In the rows, zero is written as 128.
The same turns and mirrors carry the whole set onto itself and the rows of a family onto each other. Which other rows belong to the same family as each row named below? List them in the order they appear above.
These 30 rows form 6 families of 5 rows each.
K_179: [ 98  83 100 132 114 141  80 137 123 145 134 125 123 117 132 144 116]
K_73: [102 133  97 130 118 113  90 144 107 147 126 150 119 129 125 154 119]
K_327: [117 163 111 125 112 130 144 124 143 128 136 130 133 103 127 136 150]
K_978: [113 101 111 121 119 182 115 133 126 103 126 101 100 109 146 144 130]
K_932: [100 164 124 140 111 142 127 134 150 143 121 159 137 139 130 135 136]
K_5: [ 97 148  90 106 104 116 131 137 132 134 140 152 113 139 137 128 124]
K_217: [100 132 116  97 134 156 127 139 158  87 155 127  97 134 115 149 123]
K_9: [ 90 116 102  92 125 142 139 141 149 106 160 140 106 140 137 149 117]
K_728: [135 111 127 133 118 154  76 139 128 127 136 101 130 127 129 116 133]
K_456: [111 155 107 147 131 121 100 132 109 137 119 137 111 118 109 156 132]
K_953: [ 82 121 123 115 126 151 149 133 156 104 163 129 119 149 122 142 110]
K_91: [103 162 101 116 104 127 132 123 149 124 133 137 108 130 115 112 134]
K_485: [129 109 134 152 139 151  80 137 122 130 128 110 114 141 133 138 113]
K_374: [ 81 148 133 120 121 161 141 144 168 106 142 156 127 131 126 146 127]
K_234: [116 114 142 120 116 168 111 151 114  87 143 110 104 101 125 135 124]
K_132: [ 94 133 127 111 124 142 131 139 161  93 164 124 124 102 104 134 129]
K_626: [103 164 107 123 112 127 130 122 173 127 131 145 130 113 116 150 127]
K_384: [ 84 111 140 129 114 190 128 151 144  96 131 133 118 117 143 139 121]
K_467: [103 101 112 139  94 161  75 132 134 141 122 114 139 125 125 142 109]
K_751: [137 149 117 149 117 133 105 119 134 155 115 133 124 132 130 155 129]
K_739: [ 98  82 108 110 116 165 122 139 124 115 141 122 103 115 150 156 118]
K_611: [102  94 133 125 104 182 129 135 122 110 135 118 107 123 133 164 109]
K_914: [108 101 104 146 134 147  73 126 137 137 130 104 127 118 118 137 128]
K_322: [100 103 130 134 123 167 107 146 135  89 136 105 105 116 142 115 105]
K_166: [ 89 166 101 129 106 130 146 134 130 125 131 136 130 141 142 125 121]
K_184: [ 95  98 139 152 123 178  83 149 136 125 124 125 134 130 136 130 119]
K_501: [ 97 156 104 141 120 128  85 147 116 133 121 138 140 135 123 164 112]
K_991: [ 84 143 119 115 118 153 136 144 156  79 139 133 109  99 128 143 112]
K_32: [137 152 119 136 139 130  93 137 125 136 135 124 138 128 121 160 142]
K_171: [109 139 135 160 125 150  88 145 122 147 114 146 136 140 130 149 128]

Same family as K_914: K_978, K_217, K_456, K_91
Same family as K_32: K_327, K_728, K_234, K_132
Same family as K_171: K_932, K_374, K_384, K_184

